Turns in one plane each, and the order they were made in; the first pair answered
j_902 (before |-> after):
[-24.5  -0.3  -4.7 -20.1 -28.1 -45.1  -4.9 -42.8  40.5 -18.7  -0.8 -34.5
  12.4  -3.0  14.8  -8.7  13.7  -3.7  56.3 -16.3  46.6] |-> [-40.8  -6.8   2.3 -31.2 -19.7 -35.2  -8.4 -39.8  49.9 -11.7   7.9 -21.7
   7.0   7.9  11.6 -10.7  -2.3  -3.8  30.5 -31.3  56.7]
[ -8.6  -2.1   7.4 -10.4  10.5   5.7  27.9 -11.8  16.6  -2.4  25.7 -18.2
  20.1  22.4  13.6  -9.3 -17.8  29.4 -26.5 -38.4  18.8] |-> [ -6.6  -4.1   6.6  -8.9   2.5  13.5  23.4  -4.7  17.2  -2.0  28.5  -9.2
   1.0  31.1   5.6  -4.3 -21.3  19.9 -48.3 -33.0  13.7]
[-32.0  19.6  -8.6  -9.7  -9.3 -18.2  16.3  -7.6  -5.1   9.4   3.9 -43.1
 -10.4  27.5  18.8   3.7  -5.7  -4.1 -15.5  14.9  25.0] |-> [-30.5  22.7  -8.0 -11.2 -15.1 -14.3  16.4 -10.3  -4.0   7.9   5.2 -38.4
 -15.4  30.8  20.2   4.8  -5.0  -7.6 -18.7  18.3  21.7]
j_339 (before |-> after):
[ 10.9  35.6  31.8  -0.2   0.0   7.4  33.1  13.1 -23.7   8.9  11.0  20.2
  24.9 -35.8  -6.9 -14.2   1.1  -0.4 -44.5  16.3 -46.1] |-> [ 16.9  25.4   1.7  12.9 -11.2  -8.9  -1.2  26.9   3.9   7.9  -6.8  30.0
 -40.4 -15.5  -4.7  14.8  -8.8 -18.1 -61.1  45.0  -8.6]
[-12.9  20.4  11.9   8.0  20.3 -28.9  22.9 -20.6 -13.3 -21.2 -10.8 -19.0
  45.6 -11.3  35.6 -18.1  -9.3   9.3  43.5   0.1   7.6] |-> [-31.3   9.0  20.0   5.9  37.1 -10.3   5.5   3.6  16.0  -6.0   1.7  19.0
  -0.7  15.5  36.4  -6.3 -51.4  -4.1 -14.4  -9.9  46.0]
[ 26.1  10.3  -1.3  27.5  48.2 -25.8  32.6  32.4  15.4 -18.9   3.9  21.6
   9.8  -9.3  64.3  12.7 -21.5  24.8  29.8   7.6  42.8] |-> [ 24.9  11.6  -3.7  24.9  44.3 -26.2  33.2  28.9  10.4 -23.6   5.7  13.5
  19.8 -14.1  63.8  11.2 -16.8  29.5  35.3   9.2  40.3]
j_909 (before |-> after):
[  7.9  35.7 -23.9  16.0 -16.0  -8.9   5.3  -0.3 -25.0 -12.1  17.0 -13.0
 -16.8  44.6   4.1   5.7   6.3  12.5  15.9   1.3   7.2] |-> [  3.1  29.5 -20.6  14.4  -5.3 -14.2   2.4   5.1 -14.7 -12.6  19.1  -1.4
 -19.9  44.8  13.0   7.1  -3.7  13.0  13.2  -4.8  26.5]
[ 21.4  30.2  -4.7  10.0  -5.2  10.0   9.4 -10.4 -32.5  -2.7   6.5 -25.2
   5.2  11.0   2.8   7.9   9.5   6.1  -4.5  10.3 -18.7] |-> [ 21.1  23.3 -18.3  13.4   0.4  -8.2   3.7 -11.4 -21.2 -13.3  -5.5 -30.5
  -7.6  18.1  15.3  14.6   0.1   8.7   7.1  17.7   4.7]
[ 27.0  -2.2  35.1  20.5  46.9  14.4  14.9  28.4 -10.6   1.4   8.3  48.3
  46.1 -30.3  30.4  -5.4 -18.1   7.1  26.4 -28.0  -9.6] |-> [ 32.8   7.7  31.8  21.1  19.4  16.7  15.1  18.9 -32.7  -1.6   9.0  30.4
  56.8 -36.7  13.7  -5.1   6.3  -0.6  40.0 -15.6 -46.6]

(2 to 3 turns a pair)
[ 12.7 -10.7  13.0  27.0  58.4 -13.7  11.1  28.7  11.3 -17.9 -15.0  41.9
  10.5 -13.6  62.5   6.0 -29.0  22.3  44.0 -12.4  44.2] |-> [ 32.0   6.0  17.2  27.2  29.6  -9.1  25.5  16.8 -25.7 -18.9 -19.0  20.7
  43.6 -37.0  45.0  -1.8  11.3  20.9  66.7  -1.8 -19.8] => j_909 j_339 j_339
[ -8.9   8.7 -32.1   1.2 -30.7 -10.4 -20.1 -20.1  17.9  11.5  -4.3 -28.3
 -39.9  25.2 -31.9  20.2  13.8 -18.2 -21.8  21.4   6.9] |-> [ -7.9  17.3 -12.2  -7.4 -14.2 -14.4  14.1 -35.2 -11.8   0.3   2.1 -52.0
  35.7  -1.0 -18.0  -6.3  34.7   6.5  29.0   2.9 -20.6] => j_909 j_339
[-33.5   5.2   4.4 -11.4 -29.8  12.8   6.2  -1.4  -6.1  -3.2   3.6 -36.4
 -32.9  14.1 -20.2  -3.5  -1.7 -20.0  20.9  12.2 -11.1] |-> [-34.3   2.6   4.7 -11.1 -17.4  -2.2  14.0  -4.6  -5.6 -10.0  -3.0 -41.6
 -10.9   0.5   1.2 -10.1   1.0  -7.6  54.4  10.4   0.2] => j_909 j_909 j_339
[-32.5 -11.3  21.0 -17.6  18.2  22.3  -8.6 -25.7  -9.4   7.4   8.9  28.4
  54.5 -26.2  -2.6 -36.1  14.9   3.6   9.9 -55.8 -11.0] |-> [ -5.9 -17.4 -30.3   9.5  -9.6  -3.5 -62.3  -4.5  22.5   8.3 -22.3  37.7
 -55.7   2.5  -7.6  14.4   4.1 -26.4 -13.8   3.7  25.7] => j_339 j_902
[-27.7 -12.0   2.3 -18.1  11.6   6.9 -15.4   7.0  46.5  13.3  10.5  33.3
   0.0  -2.6 -10.3   3.1 -34.9   1.1 -19.6 -27.9  18.6] |-> [ -8.7 -10.2 -21.8  -2.5   9.3 -22.8 -27.0   1.9  54.6  -3.5 -20.0  15.4
  -6.1 -14.8   9.2  17.6 -15.4   7.7  28.4  -4.0  31.8] => j_339 j_909
[  6.4   5.4  20.4  -6.8   6.9   4.2   1.2  13.7  -2.2   6.9  12.7  13.2
  -9.9  10.7  -9.6  -1.3 -17.8   4.2  -7.5 -19.3   7.5] |-> [ 16.6  11.2  11.7  -1.5   6.8  -6.9   4.8   5.9 -13.2  -4.3   1.5  -3.8
   5.3  -2.7  -0.2   0.1   1.4  15.7  29.6  -7.1  -2.9] => j_339 j_909 j_339
[-39.0 -12.8  20.4 -18.8  25.3  13.3  12.7 -10.0  34.1  12.8  29.6   2.0
  -9.7  34.8  -3.4 -10.6 -41.5   1.9 -37.0 -31.0  44.0] |-> [-23.2   6.0  28.1 -13.9 -17.2  37.3  22.1  -8.4  -6.0  27.6  39.0  -1.4
  -1.0  29.9 -34.1 -10.3 -13.6 -20.3 -59.5 -15.0 -28.1] => j_909 j_902
[-22.5 -16.1 -34.2 -27.9  -9.6 -30.1 -32.7  -8.6  53.5   1.9 -26.5 -36.9
  -5.2  -6.4 -10.8  -2.1  12.3  12.4  29.6   1.4  44.0] |-> [-27.1  -5.4 -11.8 -33.0 -12.3 -13.4  -6.8 -26.5  31.2   4.0  -8.9 -44.7
  44.4 -21.1 -24.1 -25.6  28.8  18.9  40.2 -19.1   1.1] => j_902 j_902 j_339
[ 41.0  24.4  -9.4  37.9 -10.8 -10.5  -5.2  -5.1 -18.2   8.2  -8.2  15.6
 -14.9   4.5   3.0  17.1  17.8 -26.2 -10.9  34.5   0.3] |-> [ 16.9  20.5  21.7  17.8  11.9  16.5  17.2  -7.2 -14.2  18.5  17.4  34.3
   9.9  11.7   2.2  -3.8  -7.1 -19.2 -42.3  -4.7   5.6] => j_339 j_909 j_339
[ 29.4  22.2   1.9  26.7 -32.5  16.5  13.9  -6.4 -37.8 -11.8  -2.8  -5.4
  -8.7  -4.9 -11.4  16.5  14.4 -14.8 -18.8  23.5 -50.4] |-> [ 27.2  14.8 -17.9  30.2 -29.4  -1.0  -6.8   2.4 -16.8 -16.2 -15.6  -1.7
 -49.0  11.6  -3.8  31.4  -1.4 -18.9 -25.7  35.6  -7.2] => j_339 j_339 j_909
[ 38.4  18.4 -24.6  12.3   5.6   4.4  31.1  -7.2 -37.9   3.5  20.6  -9.8
  33.1   5.6  22.6   1.2  36.1  13.2  45.9  19.1 -21.1] |-> [  0.4  -8.1 -30.8  -3.9  39.5  -0.6  -4.1   7.2  31.4  12.4  22.9  17.7
 -17.4  34.5  24.2   5.9 -14.8   7.7  -3.2  -5.9  66.1] => j_902 j_902 j_339
[ 18.2 -11.5  -3.5  25.9  -1.8  12.4 -38.4  28.2  36.6  11.7 -20.2  34.7
 -18.2 -12.5  -9.6   2.9  -4.6  -3.2  -6.8   5.5 -17.9] |-> [  5.9 -11.7  16.6  18.6  10.3  28.2 -22.7  27.4  27.7  17.4  -8.0  42.3
   6.1 -18.5  -7.1 -14.4 -13.9   3.7 -14.1 -16.7 -27.3] => j_339 j_339
[-40.9  -9.8   6.9 -44.5   1.3  12.3 -20.6  -7.3  19.1   5.9  12.8 -12.3
 -20.1   6.8 -28.7 -25.2 -24.5  24.6 -22.2  -5.8  43.4] |-> [-28.4  -9.8 -10.1 -35.7   7.4 -15.3 -27.2 -10.0  21.8  -7.1 -10.5 -21.5
 -20.8   5.0  -9.8 -16.8 -11.6  32.8  13.6   9.7  62.6] => j_339 j_909
[-21.3   0.8   6.3 -12.7  -5.8   1.1   2.2  -6.5   8.0  -0.5  10.7   4.6
 -15.3  15.4  -2.0   4.3 -28.0  -2.0 -31.2  -8.9  24.0] |-> [ -0.4   5.0 -13.1  -2.5 -33.2 -15.7  -4.0 -10.6  -3.2  -7.5  -7.0 -22.8
 -25.5  11.5  -6.2  18.2   2.7  -5.2  -8.3  23.8   0.7] => j_909 j_339
[  6.8  15.6  21.8  15.5  40.4  -5.0  36.9 -10.3 -19.9  -4.6  29.7 -18.5
  17.2  26.4  53.4  11.8 -21.2  24.4  -7.0 -17.7  31.5] |-> [  6.9  12.0  15.0  17.3  39.6  -8.4  24.9  -7.2 -10.8  -1.8  23.3 -11.4
  -4.3  31.4  55.4  19.2 -25.0  17.4 -17.8 -14.4  45.0] => j_339 j_339 j_339
[ 18.1  15.3  33.6 -38.6   4.8   9.1  -7.8 -16.8 -13.7  23.7  16.9  18.2
  -5.4  -8.4 -17.4 -17.4   7.7 -27.4 -37.6 -25.1 -32.2] |-> [ 24.2  20.0  36.4 -35.7   9.1   6.1  -0.2 -22.3 -27.0  19.0  12.0   8.6
  13.6 -19.2  -8.9 -19.6  20.8 -21.6 -16.7 -20.6 -39.9] => j_339 j_902 j_339
[ 27.2  18.6 -25.6  17.8  -8.3 -62.5 -13.9 -39.7   5.2 -17.3 -27.7 -35.0
 -21.3  -1.1  36.6  33.5  39.6  -2.1  30.5  61.2   9.4] |-> [-25.6   6.2  45.9 -21.7  54.7 -11.4  38.6 -39.4  15.5   1.3  27.7   6.8
  62.8  -3.5  44.4 -24.1 -13.7  23.8 -13.6 -39.8  19.6] => j_902 j_339
[  0.2   1.2   5.9  26.0  -0.5 -21.7 -13.8  -0.9  -2.6 -25.1 -17.6 -12.5
  -4.5  -9.9  26.1  -9.4  25.9  -3.5  24.6  15.9 -10.9] |-> [-10.7  -8.5  21.7  25.0  14.0   1.8 -14.9  17.9  13.8  -7.4  -2.6  24.6
 -24.8   4.6  23.3  -8.6  -5.5 -10.3 -20.1   1.0   5.1] => j_339 j_339 j_909
[ 26.4  17.4   8.7  37.9  33.5   7.8  50.8   8.5 -24.3 -30.9  31.4   8.7
  -3.7  31.5  61.0   2.7 -47.2   1.6 -22.4 -13.7  49.2] |-> [ 37.0  18.3 -14.5  38.0  22.3 -21.7  40.1  -4.4 -26.3 -43.0   6.9 -20.0
  -7.2  25.6  66.7  11.5 -18.7   9.3  22.4  12.0  62.8] => j_339 j_902
